Z: rows in 3 groups, each row roughly a mix of its group's directions (some rows in no group)
Z (146 x 13)
[[ 18 -23 -27 -24   1  -8 -31 -10  22  18   5  -2 -33]
 [ 35   0   5  10   0  14 -17 -23  35  14 -24 -20  21]
 [-35  10  18 -28 -28  18   1 -26  11   2  22   2  21]
 [ 15   9  -8  -8  -7  50  -9   1  -5  36  -2  24  18]
 [-15  -4   3 -37   7  -5  -6 -33 -11  45 -10   1 -14]
 [ 25 -48   5  12  19  26 -10 -19 -16  10  -7  11  10]
 [ 22 -14 -22 -15  16  -9 -13 -24 -14  26  44  -3  -2]
 [-14  -1  28 -37 -26  30   3  27  10 -10 -14 -11  -7]
 [ 29  -4  -4  -6  28   0  10 -16 -23 -22 -40  25   4]
 [  6   3   0  -1 -32  44  10  -3   7  41  -6  11  15]
 [ 27  19   0 -41 -25  -5   3   0   5  37 -19  10   3]
 [ 30  -4  -7  33   7 -32  13 -13  35  24  -3  -3   2]
 [-22  19  -3 -40 -31  10   4 -18  30   4   9 -12  16]
 [-17 -26  31  22  -1  16  36  16 -12 -12 -24 -12  10]
 [ 11   6 -13  27   1  -1 -26 -37  12 -14  -7 -28  31]
 [ 21   9   1  13  18 -13 -33  -7 -14 -33  19 -30  20]
 [ 11 -13   3  22 -43   2  -9 -15  45   7   2  14  -2]
 [-20  -8  12  30  11 -12 -16  16 -24  13 -45 -15  -8]
 [-15  -9 -14  -5  24 -28  22   8 -39   4  34  12  -2]
 [ 28  10  -9 -36  -3   4  -6 -18 -37 -15 -25  13  18]
 [ 13 -15  -5  36 -20   2 -27 -20  15   7  40  10 -11]
 [-22 -23 -29 -40  -3   9   1  18  23  -4 -26 -14   0]
 [ 19  -7  25  37   3  -6 -33   1  13  -7 -16  25 -24]
 [-36 -29   0  -9   1  26  14  19  15   0 -23 -15  29]
 [ -1  -7  21 -24 -24  49 -10   8  -3 -23 -21  -1  -2]
 [-18  -6  -5 -48 -26 -35   6  17 -12   3  -3  -1  10]
 [ 17 -22  11  -9  37  -1 -10   4 -18 -24 -20   4 -38]
 [  4  -6 -27  -2  -8 -17 -15  37 -11 -39 -21  -8  20]
 [  3  13  28  23   8 -26 -19 -14  18  25   6 -29  24]
 [  0 -27  -5 -35   8  28 -24   0  14  13 -19 -11  31]
 [ 20  -6  13   3  43  -6  -5  17   0  30  23 -32  -5]
 [ 30   5 -13 -25 -10 -33   0  26  -6 -16  16 -34   4]
 [-18  54  -8 -12   1  31  13  17   0  11   5  -6  15]
 [ 16 -12 -42  13   0  13  26   2 -17  -2  18 -38   0]
 [  8 -21  33 -36  15  -6  -4 -10  28  -2 -21   8  25]
 [  0  21  13  30  -6   6  40 -13   6  11 -29 -23  20]
 [-36  26  16 -15  -5  -9 -10  -6  32  30  -9   7  23]
 [-38  -6   8  -6  37   4 -11  18  -3 -22   0 -10  36]
 [ -9  42  -2  13   6  20 -32  -5 -31  -2  28  -1   8]
 [  4  -3 -10   8 -26  13   3  25   2 -27   8  29 -44]
 [ 20  29   5 -36  12 -31 -16  14 -14 -18 -22  11  -6]
 [ -6 -17   4 -11  19  41  -3  -7 -36 -12  10  -8 -33]
 [ -2   4  -4  30  30  -3  -8 -30 -27   6   9  39   8]
 [-14  20 -20  -2  -1 -36 -21  26  20  -3  14 -25 -26]
 [-26  14  15  -8  -8  19  -9 -32 -14  -1 -18  22  39]
 [ -4  -7  13  37  -7  21 -25 -31  26   5   6 -16  24]
 [  7  -8 -25   5   1 -54   9  12   0 -12  14  18 -26]
 [ -2 -23 -29  38  15  15   3  16 -23  11  -1 -10 -31]
 [  7  -3  21  18  15 -47  16  12   7 -11 -36  12  -5]
 [-22 -15 -18 -26   7  16  17  -3 -21  18  38  23 -15]
 [ 20  39 -12  23   1   5   4   1   2  31   5 -36  19]
 [  7 -27   6 -18 -11 -46  -1  25  -6  14  -1  17 -27]
 [  6   5   3 -20  13  15 -39 -30  -4  24   7  12  35]
 [-12   1  -5 -14  22 -21  -4 -34 -34   7 -24  32  -4]
 [-26 -20  21   5 -24  -4 -34  26   6 -15 -18  17  19]
 [ 23  15  23   4  -6  20  -2  -1  26  10  30 -41  15]
 [-38   7  14 -17  16  -4 -16  -4  41  24  22  -3   0]
 [ 23 -23  -2 -29  14  10   8  22 -32 -18   7 -34  -3]
 [-12  -9  17   3  -8 -15 -32 -10  25 -25 -16  21  37]
 [ -1  22   7 -26  33  23  12 -11 -19  33  12   1  24]
 [-15 -10 -43  -6 -23  26   4  -2   7  35  14 -14  13]
 [-12   5  28 -12  30  -9  13  20  -2  12  -8  43 -23]
 [-10 -25 -52   6  -6   8  -6  20  13 -25 -10  17  -3]
 [ 28 -31  32   3  -3  12  -4 -33 -18 -12   8  12 -22]
 [-39  17 -14   9 -26 -31   4   6  -1 -16   8  28 -19]
 [ -4 -15 -11  30  14 -32  25  30  28  -1 -21   4   3]
 [-10   9  13  -8 -31 -26   7  -2  39  -2 -28  30  -2]
 [ 17  -6 -24 -27  -6  13 -17   3   1  23   3  47 -20]
 [ 27   8  31  11 -10 -22 -20 -19  27  19 -15 -24  13]
 [ -6   9  46 -26  22  -3 -16  -7  11  17  30   8 -12]
 [  2 -18  20 -18  33  14  14 -12 -33  15   5  29  21]
 [ -4  28 -14 -27   0  39 -24  -5 -16  11  25 -14  15]
 [-25 -21   6   3  43  15 -12   1  -5  25 -13  29  17]
 [ 34 -15   6  -6  11 -30 -30  17  27   4  12 -19 -18]
 [  8  42  24 -21 -38  -7  13  -7  -9  -9 -20   0 -11]
 [-11  25 -17  31  -4  -3  18 -15 -15  -1  43  23  -5]
 [  9  43  13   2 -21  25  -6 -40   6  -2 -17  -2  10]
 [ -4 -31   9 -26  -4  41   5 -25   9  19  27  -6  -5]
 [  3  -8 -14 -10 -31 -21  -3  -7  28 -47   5  21  -4]
 [  0   1 -13  28  14  -6  22 -30  10  37   7  26  20]
 [-16   2 -17  21 -24  33 -14   6  31  17  27   2 -21]
 [-23  15  -1 -44  11 -16  19 -22  -1   0  29 -23   4]
 [ -2   3  -9  -5  10 -15  -6  17  43  22   1  34 -30]
 [ 12   0  29   9  14   6 -24  29  28 -15   1  24 -31]
 [-22  28 -14  17 -15  -7  15   7  46  18 -14   9 -16]
 [-38 -17 -12  28   9  10  -8 -19  14   5  28  27  18]
 [-24  -5  44 -15  -8  28   8  -9  -5  18  -1  24  24]
 [-18  29  15  -9  14  -2  40 -11  -2 -16  11 -39   3]
 [ 33  12  -3  32  36  31 -11 -20   7  11  -1   6  -7]
 [ 10 -27  38   2  -2 -37  -4   5   1  17  35  -2   4]
 [  1  30 -28 -23  -9  23  -1 -34  13 -15  21 -17  11]
 [ -3  23 -10 -27 -43  10 -21  -6  10  23  13 -25   8]
 [ 42  11  30  27 -15   3   7   7  17  21 -20 -11 -13]
 [-17  -3  40  32  22  29   2  17  -3 -16  16 -10   7]
 [ 17 -20  16  27 -20 -30 -33   8  25  -7 -16 -11   4]
 [ 20   7 -21  -8 -14  13   7 -33 -30  39   5   0  18]
 [-19  10  24  33 -15  20  24 -24   1 -13  13   1 -31]
 [  5 -14   5 -20  41 -24 -11 -28   5  19  -9  30  -6]
 [  6 -12  18 -12 -17  23 -14  22   9  20 -16 -48  -6]
 [ 46 -18 -21  -8   0  -7  16  12  12 -11 -15 -36  -7]
 [ 31   3  45   1  37  10   2  13   2 -19   0   0  14]
 [ -2  32 -15 -36   0  16  19  22  -2  -7 -27  -8  27]
 [ -4  28  29   3  11  37  33  -7  23  18  -6  -3 -10]
 [-11   6  31  23 -45  -8 -18 -20  15 -16 -11  14   8]
 [ 19   6  -4  -3  -9  43   4   3  10 -24 -45   1 -14]
 [ 18 -14  10  13  23  16  20 -29 -26   3 -15  35  18]
 [  2  35  -7  -8   4  -8 -15 -36 -23   7  30  28   0]
 [ 11  -5  24 -15 -26  14  22  15   0  43  28  -9  -2]
 [ -9  -6  27  31 -23  12  -6  -8 -39  -1 -26  -7  22]
 [ 24   5 -32   5 -24  28   8  13  27  10 -28  -8  18]
 [-22  14  -1   8   0  27 -11 -36  -1  -1  -3 -17  46]
 [ 29   1 -21  -3   1   2  -4 -19  24  22  -9  32 -38]
 [-17   5 -37   8 -13  39 -15  19  -9  -9   6 -14  30]
 [ -3 -17 -35  25  -8 -15 -24 -38   6 -10 -18  -4  17]
 [-22   3  10 -11 -13  15  40   8   5  29 -19 -20  28]
 [ -1  32  31   5   0 -19 -12 -11 -34  -1  -3  -5 -37]
 [  3  30  -4 -10   2  -7  14  -9  16 -42 -16  39  -2]
 [ 14  -9  -1 -37  33  17  -3 -13  14  13   4  16  38]
 [ 27   5  15  12  -1 -17 -25  17  26 -32  19 -30  -7]
 [  1   2  20 -22  17  38  -4  -3  16  16 -29  35   3]
 [ 15  -6 -17  -4  -2 -25  29 -26   1  12 -11 -20  43]
 [  9   6 -44  -6  13  -7 -24  -4   4 -38 -13  23 -14]
 [ -1  -1  -3  19 -12 -11  33  22 -15   1 -10 -22 -47]
 [ 21  10  -4  -5 -22  20 -33   0 -30   9   1 -31 -27]
 [-13 -16   7   1 -25   9  22 -33  12  39  26   5  11]
 [ -1  -6  14 -15  26 -16  28  -2 -18   2 -18  49   1]
 [ -6   4  -6   0   6  55 -23  10 -25 -21   4  -4 -20]
 [-13 -24  -5 -12   1 -31  22  12  -6   7   3  26 -45]
 [ 10  17 -11  17 -35 -44 -21   4  28  -5   0   2  -4]
 [  4 -26  -6  18  12   4   4   2 -41   8 -26  -8 -40]
 [ -5  18  30  -9   6  21 -41  -8  16  -4 -31  22   1]
 [ 17  -7  14 -15  11   7   6  59  -3   8  10  16 -19]
 [ 10 -10  20 -22  25 -14  19 -14   0  19 -22  38  21]
 [-17  17  -2  -7 -42  11 -21  -7  18 -12  -9 -36  20]
 [-13  16 -15 -22   5   4 -29  20  43  23   8 -13 -14]
 [ 10  -2  -8 -28  21   3   5  43  -3 -15  -7  -3 -41]
 [ -4   2  29 -33  -2   5  -6   6 -14 -30 -36  27  -3]
 [ 29   9  20  54   3   0   8  23   1   2  13 -11  10]
 [  2 -16   4   7   0  34   5 -28 -22  20  -6 -43 -15]
 [ 23  12 -25  14 -26 -17  -5   9   6 -43 -20 -19  -3]
 [ 44 -13  -8  -7  -6 -25  -8 -11 -23   1 -31   4 -27]
 [ 32 -23  -2 -15  29  42   9   1 -23  -6 -12   9  -4]
 [ 20  32   1  -3  16 -39 -15  -3  24 -17  18  25  -3]
 [-20   1  33  -1 -32   9  -4 -25  -6 -11 -15  31  25]
 [  2 -19  16  26  33  13  29  20   0  28  -6  12 -22]
 [-32  29 -15   0 -30  -6   2  23  27 -20   9  -9  21]]

which group is each row in? (one row of each group first)
[ 19  -6 -14 -26 -41 -15   8   4  -8  13  35 -23   2] | K
[  2 -10 -20  -6   4  29  28  -1 -23 -16 -13  44 -16] | T
[ -5  18 -15  -5 -60 -10  16   2  -1 -15   4 -14 -15] | U

[ -2  49 -12   0 -14   3   1  29 -10  15   9 -35  -9] | U
[ -6   0  18  42  13 -10 -16 -26  17  -9 -39   2   4] | K
[-25   4   1 -11  25  -6  51 -15   3   5  17  27   3] | U
[  1 -12  45  30   9  16 -18  16  -3 -17   5 -20 -24] | U
[-25   2  -1   4  28 -31   8  11 -24  12  32  27 -14] | T
[ -3   8   6 -21   0 -23  33  12 -28  -9  31 -33  -4] | K
[ -6  14   6  19  10  26   2 -21 -18 -17  42  25  20] | U
[-31  29  -6  29   4 -31  17   0  18  19   0  24 -10] | T
[ 17   8   9 -21  18  -2   4  26 -18  -4  22  28 -42] | K
[-30   7  -3 -15 -11  25  -4  -8 -12 -13 -11  53  -4] | T
[ 12 -10  12 -13  -5  -4  18  10  21  20  39   2 -43] | K
